Turns in one plane each, and the order they were made in; the first pair answered
nus:
[-0.45 -1.20 -1.59 -4.01 -0.48 -2.09 -3.03 -0.53] => [-0.02 -2.81 -1.40 -3.38  0.93 -0.90 -3.13  0.27]
[ 4.77  6.19 -0.46 -4.16  1.27  1.75  2.43 -0.03] => [ 5.81  4.07 -0.19 -3.48  3.35  3.25  1.38  1.64]
[-3.21 -2.17  0.39 -0.89 -0.04  1.47 -0.79 -0.33] => [-3.56 -0.39  0.09 -1.48 -1.58  0.19 -0.81 -1.42]
fuzab:
[ 0.71 -0.36 -0.83 -3.37  3.70  2.42  1.50 -1.08] => [-1.88 -0.20 -0.34 -2.68  1.98  2.38  2.30 -2.73]
[-1.01 -0.34  0.44 -0.16  0.24  1.10  0.92  2.48] => [-0.16  0.59  0.15 -1.01  0.36  1.18  1.15  2.61]
[-2.39 -1.84  0.75  2.60  0.74  0.89 -0.56  0.03] => [ 1.22 -1.33  0.17  1.29  2.66  1.12 -1.38  1.47]
[-2.48 -1.79 -2.20 -2.52 -0.26  0.11  1.62 -3.87] => [-3.57 -4.41 -0.75  0.94  0.66  0.64  0.24 -2.28]
Sivet:
[-1.56 -0.40 -0.26 -0.51 -1.53  0.68  0.04 -1.12] => [ 1.12  1.76  0.89  0.72 -0.83  0.41  0.17  0.82]
[-1.66  1.16  0.99  3.43 -0.32 -0.77  1.02  0.83] => [-0.70 -1.82 -0.17  3.08  0.71  0.02 -1.33  1.31]
[ 0.52 -3.63 -1.76  1.01  2.98  2.01 -2.04  2.55] => [-5.02  0.20  0.08  0.10 -0.87  1.47  3.37 -1.65]
[0.88 2.82 2.56 1.03 0.81 0.10 2.42 0.96] => [ 1.19 -3.47 -0.33  0.57  1.97  1.06 -1.55  0.94]
puzil:
[ 2.55 -2.43 -0.14  2.77  1.40  1.07  0.08  1.77] => [2.28 1.43 1.22 2.10 0.71 0.41 2.79 1.52]
[-3.30 -1.89  0.44  2.79 -0.63  0.43  1.20  0.26] => [-2.94 -1.39  0.72  3.52 -0.45  0.06  0.91  1.11]
[-2.03 -3.03  0.98  3.26 -0.14  0.32 -1.92  0.81] => [-1.20  0.35  2.47  4.12 -0.89 -0.27 -0.24  1.43]
Lepes:
[-1.65  1.33 -0.62 -0.86 -2.57 -0.95  0.16  0.50] => [-1.75  1.16 -1.02 -1.05 -2.57 -0.85 -0.28  0.69]
[ 0.32  2.81  1.10 -2.02  1.19  1.22  1.39  0.95] => [ 1.10  3.05  1.33 -1.42  0.59  0.19  0.44  1.77]
[ 0.85  1.85  0.38 -0.48 -1.52 -0.82  0.67  0.09] => [ 1.18  1.89  0.06 -0.40 -1.79 -1.13 -0.27  0.30]
[-0.70  1.45 -0.59  0.39  1.60  2.69  1.11  0.97] => [-0.01  1.80 -0.30  1.21  1.24  1.95  1.00  1.84]
Pairs:
(2 to 3 turns a pair)
[-0.08 -3.12  0.23  1.39  2.07  2.47 -0.34  1.61] => [ 1.27 -1.81 -2.27 -2.40  1.51  2.11 -0.37  0.05] | fuzab fuzab puzil
[-0.40  2.71  0.70 -0.91  0.60 -0.62  2.84 -1.83] => [ 0.13 -0.19  2.76  2.61  1.99  0.07  0.71  0.53] | fuzab fuzab
[-0.64  1.80  3.68  3.89 -0.58  0.04  1.47  1.63] => [ 2.24  1.45 -2.91 -4.38  0.10  0.29 -0.14 -1.75] | Sivet fuzab fuzab
[-2.41 -0.01 -0.15 -3.38  1.19  1.11  3.78 -2.54] => [ 4.22  1.82  1.02 -0.99  2.76  0.01  0.82  2.68] | Sivet Lepes
[-3.62 -3.17  0.98  0.78  0.65  0.46  0.00 -1.06] => [-1.21  2.56  2.05 -0.74  0.66  0.18  3.56 -0.52] | Sivet fuzab puzil
[-0.87 -4.30 -2.14 -0.34 -0.32 -0.69 -3.87 -0.40] => [-1.38  4.57  2.03  0.52 -0.71  0.08  3.80  0.05] | Lepes Sivet
[-0.77 -2.02 -2.70 -3.20 -2.40 -2.04 -2.19 -2.71] => [-0.83  3.22  3.78  2.55 -1.28 -1.50  2.56  1.42] | Lepes fuzab Sivet
[ 2.97 -0.89  0.16 -0.13  0.67  0.39 -1.70  1.05] => [ 0.40  2.55  1.73  0.53 -1.27 -0.18  1.64 -0.38] | Sivet Sivet fuzab
[ 2.06  0.39 -4.17 -4.21 -0.81  0.53 -1.72 -2.82] => [ 5.06  3.03  1.22  2.10  0.98  0.89 -0.80  3.08] | fuzab Sivet nus
[-1.21 -1.74 -2.15 -0.77 -0.14 -1.49 -4.14 -1.24] => [-0.39 -1.22 -1.71  0.41 -0.50 -2.17 -4.93  0.03] | puzil puzil Sivet
[ 1.66 -2.58 -4.91 -3.23 -3.41 -2.20 -5.44 -1.84] => [-4.62  1.22  1.70  3.62 -6.55 -3.04 -0.49 -1.25] | Sivet fuzab
[ 3.85 -0.43 -0.32  0.60  0.31  0.34 -3.16  1.95] => [-3.08 -1.05  1.32  2.69 -3.22 -0.83 -0.65 -1.41] | fuzab fuzab fuzab
[ 1.51  4.94 -0.34 -2.08  1.54 -0.63  1.81  1.63] => [-4.47 -2.55  1.02  2.16  1.57  0.59 -0.03  0.54] | puzil fuzab fuzab
